In the data rows, 128 means zero.
Some points, one per row:
[106  89   2  74 112 149 203 148]
[ 76 116 115 144 146 121 113 128]
[168 171 115 165 116 135  87 167]
[182 161 145 134 115 127  74 148]
[145 101  99  57 129 140 195 104]
[142  96 196  78 135 123 157  90]
[ 61 107  98 171 141 127 143 139]
[107 107 234 126 157  84 115  85]
[104 134 133 161 147 122 122 136]
[153 161  78 155 116 147  87 172]
[146 167  71 167 113 157  68 179]
[180 157 241 131 131 108  75  87]
[ 91 111  59 138 124 150 154 145]
[ 93  70 127  58 131 123 198  81]
[ 86 113 120 160 140 128 125 145]
[ 78  63 125  60 142 112 177 103]
[128 109 116 121 131 125 158 135]
[209 176  92 117  96 164 122 153]
[114 151 136 147 123 155  93 121]
[100 141 153 166 138 116 109 125]
[164 128 247 106 135 110  97  69]
[126 113 152 103 136 117 158 101]
Then 16 other points, each followed by its number:
[ 46  74 129 124 154 122 142 118] 0
[150  95  71  61 114 139 200 134] 1
[147 106 161  70 143 119 188  83] 2
[179 184  36 143  86 146 102 195] 3
[113 127 227 165 148 106  91 105] 4
[113 130 119 128 133 129  96 147] 5
[ 50 116 102 170 150 116 148 149] 6
[165 133 214  95 124 119 134  78] 7
[204 141 195 101 114 114 126 108] 8
[ 62  87 143  94 152 116 158 111] 9
[ 84  79  19  90 117 147 191 144] 10
[210 163 110 124 104 131 103 139] 11
[165 200 193 181 127 121  29 137] 12
[165 147 173 131 135 107  90 129] 13
[ 67  95 135 136 150 119 166 101] 14
[175 126  98  52 111 131 144 114] 15
Which of these numbered points is nearest to each point below, ignoring the 3 directions in which the first points spread most? Its number follows each.
[153 123 255  89 155  87 130  57] > 2
[198 146 125  89  97 143 112 126] > 10
[244 134 120   4  88 125 190  95] > 3
[  0  98   0 250 148 134 128 195] > 8
[ 67  71  84  81 135 115 228 108] > 6
[199 156  99 128  99 135 111 146] > 11
[132 103 116  92 133 115 168 125] > 1
[102  90  78  92 132 137 182 127] > 4
[108 165 110 210 130 129  49 166] > 10
[ 93  63 104  54 135 136 193 105] > 0
[166 169 148 162 116 139  62 137] > 10
[ 91  93 128 144 140 126 131 133] > 4
[ 67  80  43 114 123 146 175 144] > 10
[121 184 211 214 144 104  12 150] > 9
[151 158 145 166 120 121  68 146] > 10
[ 74 126 231 159 159  79 107 106] > 6
